In the rows, zero is written as 128.
Turns in one plane each, and the order they were made in; the first pair answered:
turn J_163:
[140 125 156  94 129 140 125 126 134 125 102 103 118 113] |-> [120 157 152 125 109 125 147 137 139 106 104 114 139 129]
[118 108 136 156 127 163 121 104 154 143 140 146 117 137] |-> [116 110 137 156 122 162 122 107 154 141 140 146 119 138]
[106 146 166 129  85 148 120 146 139 112 106 124 151 117] |-> [119 149 123 170 120 100 166 124 126 112 138 146 164 135]
turn J_401:
[167 127  96  93 158 105 150 143  97 127 121 112 138 125] |-> [147 154  97 136 137  95 166 148 108 109 129 126 152 144]
[127 141 113 102 132 118 147 148 120 117 121 112 136 123] |-> [121 152 120 120 121 118 152 148 126 112 122 119 143 130]
[140 145  76 169 162 106 171 102 105 107 141 153 142 151] |-> [115 158 109 203 125 129 149 110 128 102 145 165 130 162]
[123 111 174 111 106 164 118 124 119 149 118 114 119 113] |-> [140 103 149  87 132 148 136 118 101 152 114 106 127 107]
turn J_602:
[142  92 140 119 129 156  95 124 134 156 141 123  98 118] |-> [129 122 133  82 116 150 110 147 124 132 106  99 132 110]
[151 158 110 132 158 110 163 113  85 111 138 140 179 136] |-> [162 133 117 158 172 117 146  93  93 133 167 157 149 140]
[129 129 100 177 141  96 166 120 135 116 150 147 141 148] |-> [149  85 121 156 156 124 126 105 139 147 161 147  97 134]
[116 133 149 146  99 157 125 146 131 129 125 157 131 123] |-> [118 129 150 140  98 160 122 146 131 129 124 156 128 121]
turn J_5:
[168  63 101 120 156 140 102  91 121 156 152 111 117  78] |-> [165  72  84 152 161 117 123  82 118 150 166 125 124  90]
[129 114 155 132  96 143 129 130 139 108 112 149 120 139] |-> [132 110 153 136 100 142 127 128 141 110 113 152 116 140]
[119 170 132 155  93 101 145 125 123 140 120 146 124 143] |-> [113 176 138 135  84 108 139 132 122 135 106 138 129 136]
[142 134 112 192 116 105 173 135 146 136 104 122 117 136] |-> [134 145 114 175 106 108 176 146 144 126  87 110 130 129]
Now pairs of rows:
Each pair is two turns apart.
[141 152  86 129 146  98 155 107 111 126 154 119 156 119] |-> [110 166 136 171  94 135 117 120 146 120 160 137 137 132]  J_401 then J_401
[149  95 141 150 170 157  96 102 151 146 163 137  77 130] |-> [145 109 127 181 170 136 119  97 151 137 174 148  88 146]  J_5 then J_401
[126 146 111 142 133 125 121 143 120 120 122 141 127 146] |-> [127 137 124 139 129 138 105 145 128 128 124 143 115 142]  J_401 then J_602
[159 136 117 173 141 102 142 111 104 121 152 160 116 156] |-> [171 111 138  77 139 142 104 125  96 136 108 116 107 119]  J_602 then J_602
[161  92 136 163 114 148 132  95 155 139 116 143 102 100] |-> [167  98 116 108 127 136 149 106 134 129  86 114 127  81]  J_602 then J_401
[ 93 161 165 150  76 147 118 156 147 107 113 129 140 146] |-> [112 151 120 194 117 101 159 124 133 116 150 152 144 163]  J_5 then J_163
[133 136 140 174 112  88 168 111 110 107  91 161 120 132] |-> [122 141 166 172  89 112 144 121 123 106  83 159 109 131]  J_401 then J_5
[105 155 109 118 128 118 124 135 118 124 109 121 151 121] |-> [114 145  96 135 143 103 134 122 113 131 129 133 146 126]  J_401 then J_163
[111 152 147 122 104 134 124 149 141 112 114 122 140 133] |-> [121 156 119 127 124 110 152 143 129 109 121 125 155 138]  J_163 then J_5
[132 115 157 105 127 183 105 111 135 123  92 117 116 101] |-> [156  95 127 102 164 160 126  95 121 136 107 118 114  98]  J_401 then J_5
[153  93 118 134 124 122 147  83 134 162 149 125 127 144] |-> [157  87 127 107 123 133 136  87 134 167 139 113 121 133]  J_401 then J_602
[134 116 127 144 133 126 125 113 120 129 133 124 122 139] |-> [131 130 124 144 127 119 139 120 118 120 126 121 137 141]  J_5 then J_5
[110 108 139 177 135 135 136 146 133 100 162 152 108 184] |-> [101 104 165 152 118 163 109 154 141 103 147 139 100 175]  J_602 then J_163
[ 99 149 169 120 152 149 143 168 134  92 111 163 128 142] |-> [106 145 152 142 169 126 162 154 129  94 129 175 131 149]  J_5 then J_163
[111 122 142 159 123  81 166 107 136 125 136 135 154 135] |-> [130  82 165 104 136 119 119 101 139 154 125 115 119 107]  J_602 then J_602
[133 129 103 170 152  92 141 103 124 126 146 151 136 149] |-> [153  97 112 140 171 110 116  94 119 148 148 140 109 132]  J_163 then J_5
[106 177 148 177  82 130 128 146 148 110 130 141 137 148] |-> [109 160 157 182  87 142 108 138 156 122 141 147 117 145]  J_5 then J_602
[127 148 127 147 161  87 133 101 125 137 149 150 138 136] |-> [131 137 141  75 157 113 113 116 117 139 115 118 139 112]  J_163 then J_602
[131 150 111 105 102 135 146 127 119 132  95 113 159 148] |-> [130 142 130  98  95 152 129 130 126 137  92 112 147 143]  J_401 then J_5
[162  99 107  85 168 144 125 127 122 138 124 127 118 120] |-> [135 148  90 115 143 117 167 145 123 101 115 132 161 140]  J_602 then J_401
[133 119 111 138 144 118 144 118 134 130 140 136  98 133] |-> [121 130 124  97 125 136 132 141 135 118 105 113 109 120]  J_163 then J_602
[125  91 155  95 118 152  86 116 125 139  99 111  74 100] |-> [154  75 114 112 161 111 118  93 106 149 127 121  73 105]  J_5 then J_401
[161 117  95 107 169  89 172 118  87 126 121 118 138 116] |-> [128 166 109 128 126  92 182 145  99  95 100 120 167 129]  J_401 then J_5
[164  59 157 122 135 186  48 109 121 191 154 115  42 115] |-> [133  93 182  79  91 209  37 148 127 163 104  86  73 106]  J_163 then J_401
[119 135 114 119 134 100 166 135 132 129 103 101 133 130] |-> [107 143 134 122 114 115 151 144 141 125  96 100 128 131]  J_401 then J_5
[110 146 139 218 116 121 123 146 165 101 160 181 140 164] |-> [144  75 171 123 139 178  55 138 162 147 139 147  88 119]  J_401 then J_401
[127 137 115 141 119 115 143 121 135 128 137 128 133 125] |-> [126 124 134 138 114 133 124 120 143 137 141 130 117 124]  J_401 then J_602
[123 113 162 100 112 158  87 131 139 144 117 114 110 121] |-> [112 139 144  82 109 137 120 145 126 120  92 101 148 120]  J_602 then J_401
[102 109 154 100  79 150  90 107 202 158 104 107 101 119] |-> [120 115  87 173 128  78 163  74 177 158 154 140 122 146]  J_163 then J_163
[171  98 128 123 158 137 142  80 126 154 183 122  89 129] |-> [157 102 163  82 125 176 106 103 135 149 149 100  87 113]  J_401 then J_163
[174 105 148 181 126 115 138 118 109 147 152 136 125 101] |-> [157 124 155 197 106 112 141 128 116 132 149 140 136 109]  J_5 then J_401
[168  96 111 119 159 139 103  84 118 147 137 123 116 132] |-> [149 128  93 166 150 107 139  87 119 127 145 138 145 152]  J_401 then J_401
[144  90 152 103 142 150 114 120 131 158 143 138  97 111] |-> [122 111 173 119 112 164 104 133 144 147 135 144 101 118]  J_5 then J_163
[192  94 110 121 175  99 144 125 162 137 134 135 119 136] |-> [156 141 136  85 119 121 135 170 166 102  81 108 156 131]  J_163 then J_602
[140 135 142  74 167 106 181 142 138 135 104 107 145 125] |-> [141 125 165  62 157 130 153 144 148 141  97 104 129 118]  J_163 then J_5
[145 119 113 117 146 107 148 119 120 136 139 134 140 123] |-> [140 126 113 103 140 106 149 126 119 129 127 127 148 120]  J_5 then J_5
[159  96 109 109 170 127 131 100 123 175 149 139  92 142] |-> [161 100 111  75 171 131 132 110 115 169 128 121 105 132]  J_602 then J_5
[143 125 102  56 149 120 149 141 102 123  93  92 151 106] |-> [162  86 118  66 164 138 118 120 109 151 118 101 109 104]  J_5 then J_5
[ 87 155 141 161 117 133 121 139 139 109 117 153 165 115] |-> [ 96 126 162 146 117 159  88 133 148 129 121 150 137 104]  J_401 then J_5
[203 119  82  18 167 129 151 149  79 123  78  73 149  91] |-> [173 121 148  14 111 189  90 169 112 125  63  73 121  89]  J_163 then J_5
[ 90 144 161  98  99 166 130 130 133 108  99 119 137 103] |-> [107 127 136 183 133 131 155  91 137 126 162 163 118 130]  J_163 then J_602
[158 119 165 112 144 167 112  56 148 169 121 167  76 122] |-> [123 198 135  78 112 131 172 103 129 107  63 137 160 124]  J_602 then J_602
[113 149 131  79 106 132 123 143 109 134  93 105 151 121] |-> [131 127 116  68 133 126 129 130 100 147 104 101 141 114]  J_5 then J_401
[ 97 147 186 169  63 139  97 137 144 136 131 171  92 124] |-> [106 150 173  71  73 143 105 161 120 126  78 123 122  91]  J_401 then J_602
[109 162 126 164  88 134 104 130 136 139 138 130 123 153] |-> [112 153 136 117  87 150  89 139 130 142 115 108 123 135]  J_401 then J_602
[123 158 180 128 109 111 112 172 116 131 109 122 124 142] |-> [126 148 181 159 115 108 110 160 122 141 132 141 108 151]  J_602 then J_602
[137 125 111 108 145 105 139 134 123 121 125 123 146 143] |-> [127 131 121 147 132 106 137 131 134 120 140 141 140 157]  J_602 then J_401
[ 78 168 164  97  94 166 128 162 144 123  92 151 159 141] |-> [ 80 169 152 167 105 141 146 140 151 127 135 188 150 166]  J_163 then J_401
[158  95 138 106 147 136  91 115 125 161 135 122 115 121] |-> [117 162 133 171 104 108 132 133 136 119 133 143 159 153]  J_163 then J_163
[124 132 148  75  99 155  97 150 121 145  81  90 130  90] |-> [139 150  76 141 141  75 178 123  98 131 121 118 164 120]  J_602 then J_163
[136 144 133  81 102 140 122 162 134 116  95 116 136 121] |-> [149 123 133  71 114 148 111 152 133 132 102 115 120 112]  J_401 then J_5
[135  90 133 143 113 143  80  75 135 120 142 143  92 144] |-> [100 149 134 133  71 134 106 114 134  76 101 126 143 151]  J_602 then J_163
[122 134 115 177 136  94 167 123 121 112 133 160 138 163] |-> [154  86 121  78 167 123 130 122 103 142 104 120 118 123]  J_163 then J_602
[136 134 105 143 147  87 164 108 122 129 150 137 168 128] |-> [150 111 109  87 156 105 145 112 112 140 129 113 160 104]  J_5 then J_163
[172  67 118 122 165 142  83 109 135 180 140 142  80  91] |-> [124 107 167 156  98 173  57 136 169 155 125 152  84 107]  J_163 then J_5
[ 94 167 119 146 109 114 148 166 124 145 122 143 175 176] |-> [134  97 126 152 153 132 114 125 126 194 164 159 113 166]  J_602 then J_163
[129 144 113 131 145 118 122 145 143  91 129 112  99 133] |-> [132 134 115 122 150 123 114 143 141 100 127 107  93 127]  J_163 then J_163
[134 130  93  79 142 116 110 133 175 109 119 118 127 143] |-> [141 118  95  90 151 121 102 125 178 120 131 126 111 144]  J_5 then J_5
[139 141 103 126 141 128 130 117 129 148 138 114 113 123] |-> [136 143 110 109 137 134 125 122 126 144 126 105 117 118]  J_163 then J_401
[142 107 108  87 181  95 153 126 112 141 126 101 121 144] |-> [118 146 108 104 156  85 174 145 114 116 115 102 151 156]  J_401 then J_5
[139 127 116 149 152 124 118 109 128 149 150 129 114 128] |-> [134 125 130 146 144 139 103 112 134 151 146 130 107 127]  J_163 then J_5
[146 114 112 132 148 117 148 118 115 146 145 132 122 128] |-> [146 103 130 113 143 138 127 125 120 153 140 125 110 120]  J_401 then J_163
[109 153 119 182 115 113 159 139 139 111 137 151 149 149] |-> [138  91 154 116 130 170  92 130 145 155 129 131  94 114]  J_602 then J_602
[ 81 139 144  91  86 174 106 152 150 109  90 110 132 124] |-> [101 117 109 197 125 130 134 107 151 129 168 167 107 159]  J_163 then J_602
[159  97 138 128 124 133  83 118 124 142 122 108 122 108] |-> [160 115 109 111 137 105 119 125 105 125 108 100 154 107]  J_401 then J_602
[116 136 137 136 129 147  97 106 157 132 111 121 113 132] |-> [110 159 116 151 129 122 128 110 150 117 112 126 140 144]  J_602 then J_163
[134 123  94 158 161  80 166 109 125 137 159 128 138 154] |-> [125  95 163  98 124 160  84 127 149 155 124 103  97 124]  J_602 then J_163
[136 115 166 152 102 167  90 113 153 139 143 136  94 123] |-> [155  98 151 144 128 158  95  97 144 151 152 138  88 119]  J_5 then J_401
[134 166  84 100 155  86 193 142  97 111 116  90 169 128] |-> [126 173  85 154 152  80 199 135 108 111 141 118 165 147]  J_5 then J_602
[101 140 161 123  99 144 101 147 149 118  97 120 125 116] |-> [122 119 138 184 130 118 114 113 150 139 148 155 104 132]  J_163 then J_602
[129 125 134  99 138 139  92 145 136 150 132  95 125 135] |-> [145 115 112 108 158 121 111 133 127 157 146 102 127 138]  J_5 then J_401
[140 118 122 143 137 127 140 115 122 146 151 129 120 128] |-> [136 123 124 101 132 135 140 129 118 136 121 108 133 116]  J_602 then J_602
[123 144  94 138 150 103 128 116 117 112 138  91 176 129] |-> [139 103 107 145 164 124  95  96 122 144 161 103 134 124]  J_602 then J_602
[125  96 169 133 121 216  53 126 140 145 140 140  68 107] |-> [107 124 166 197 104 197  71 122 154 130 161 168  78 133]  J_5 then J_163
[104 154 139 118 110 137 128 143 138 106 127 123 126 126] |-> [105 149 133 150 119 127 136 131 140 109 148 138 123 134]  J_163 then J_401
[151 132 116 144 148 115 144 110 138 145 130 157 100 107] |-> [148 124 137 126 137 138 121 117 144 152 121 146  89  99]  J_401 then J_163
[122 112 167 173 120 161 104 128 150 141 157 158  95 139] |-> [133  98 170 140 131 170  92 129 145 150 146 143  89 127]  J_602 then J_5
[ 64 150  98 103 110 101 144 136 130 124 157 155 150 147] |-> [ 58 150 117  81  96 123 123 148 134 127 143 146 145 138]  J_5 then J_401
[128 179 157 164  75 130 143 140 115 111 123 114 172 122] |-> [136 149 189 147  74 165  99 136 125 135 126 114 133 108]  J_401 then J_5
[162 142 108 113 175  95 162 143  89 152 138 143 132 127] |-> [142 172 128  89 144 109 157 169  93 131 106 126 153 122]  J_163 then J_602
[186 106 131 176 134  95  94  95  89 150 152 133 109 152] |-> [167 152 110 174 121  68 133 116  80 115 130 124 156 159]  J_5 then J_5
[113 137 143 114 106 150 106 135 136 121 112 113 131 129] |-> [125 131 130 164 126 131 119 111 138 128 148 141 120 147]  J_163 then J_602
[181  97 134 100 169 138  98  91 131 163 127 122  95  89] |-> [145 124 176 101 114 171  68 119 153 144 106 119  99  94]  J_5 then J_163
[104 177 100 184  98 100 172 141 130 111 129 138 165 154] |-> [140 131  78 190 147  89 168 107 118 145 164 147 134 149]  J_163 then J_401
[121 137  98 169 136 103 142 131 139 124 173 171 103 151] |-> [129 113 110 159 141 121 119 124 142 139 176 170  80 142]  J_5 then J_602
[137 152 141  86 124 155 108 126 170 145 115 106 133 104] |-> [152 136 125  82 150 144 115 114 160 156 125 107 129 101]  J_401 then J_5
[ 81 137  97 142  61 133 124 119 147 103 133 165 139 135] |-> [ 83 124 105 147  61 141 112 113 155 114 142 172 123 135]  J_5 then J_602
[123 170 114  83 138 109 143 150 117 130 101 127 163 124] |-> [133 161  98 136 158  86 160 125 120 141 141 154 150 142]  J_163 then J_602
[131 162 102 152 127  81 186 138 115 101 145 124 166 136] |-> [157 132  91  97 158  83 181 133  99 116 133 104 161 115]  J_5 then J_163
[166  95  83  82 184 140  74 105 116 129 139 124 103  78] |-> [160 114  71  64 180 128  94 118 104 111 120 112 131  74]  J_5 then J_602
[109 161 109 156 103 110 134 158 105 127 134 102 135 162] |-> [104 155 129 130  92 135 111 169 112 129 118  90 126 150]  J_5 then J_401
[123 123 155 154 117 108 107 124 150 150 149 160 116 146] |-> [126 129 141 162 124  95 122 125 143 145 156 162 127 148]  J_163 then J_5
[114 188 153 154  90 116 168 149 145  76 118 123 161 157] |-> [157 158 101 130 154  79 203 119 112  96 134 114 159 146]  J_163 then J_5
[108 154 140 166  97 128 136 137 137 115 132 134 145 138] |-> [113 141 148 172 101 135 122 127 141 126 142 140 132 136]  J_5 then J_602
[130 108 174 133 107 188  75 120 153 147 125 143  88 125] |-> [ 97 181 144 126  80 149 137 154 137  90  85 128 165 135]  J_602 then J_602
[145 114 176  29 157 159 115 113 119 119 133  58 158  73] |-> [140 155 118  76 175  93 190 109 102  89 147  74 205  98]  J_602 then J_163
[135 120 138 156 161 103  98  65 127 127 118 107 146 127] |-> [119 133 161 133 134 123  84  84 135 117  92  93 150 120]  J_602 then J_163
[119 158 112  77 115 121 116 138 157 131  63 109 171 145] |-> [158 120  74 122 173  85 139  92 145 162 117 135 147 155]  J_602 then J_163
[137  74 136 101 152 152 119 114 116 120 130 127 123 115] |-> [131  88 133  83 147 148 127 126 113 110 113 116 140 111]  J_602 then J_5
[ 95 165 165 148  90 104 111 155 163 136 134 157 138 146] |-> [113 130 181 129 104 125  82 142 165 161 144 155 104 133]  J_401 then J_5
[110 130 133 167 106 144 110 126 162 123 127 132  82 129] |-> [125 123 112 175 131 125 130 111 154 129 143 139  83 132]  J_5 then J_163
[117 118 146 132 123 125 120 114 126 141 136 137 106 111] |-> [109 133 140 149 118 117 132 115 127 130 138 143 116 116]  J_163 then J_163
[110 132 115 184 105 117 125 124 140 119 142 149 128 151] |-> [123 102 137 105 110 157  85 133 136 136 112 113 106 117]  J_602 then J_602
[148 104 123  89 143 141 115 123 119 134 122 112 118 110] |-> [140 122 119  80 135 134 127 133 117 118 110 106 135 111]  J_602 then J_5
[116 158 162 135 122 142 109 114 163 132  98 131 127 162] |-> [145 132 145  87 154 137 109 106 145 145  92 113 123 143]  J_401 then J_401
[124 100 125  94 108 152 105 139 150 168  87  81 148 108] |-> [124 126  76 138 127  95 167 130 131 149 106  96 181 129]  J_602 then J_163
[118 199  97 177 133 132 131 159 137 117 134 133 102 139] |-> [159 141  88 122 179 142 110 138 122 153 137 117  71 112]  J_163 then J_602
[104 165 111 150 114 112 161 136 135 108 123 116 156 141] |-> [100 144 159 131  95 163 106 140 157 128 116 112 122 128]  J_401 then J_401
[151 140 170  76  99 140 147 126 160 135  87 115 124  68] |-> [158 159 132  89 118 100 190 119 144 123  91 117 153  74]  J_401 then J_401
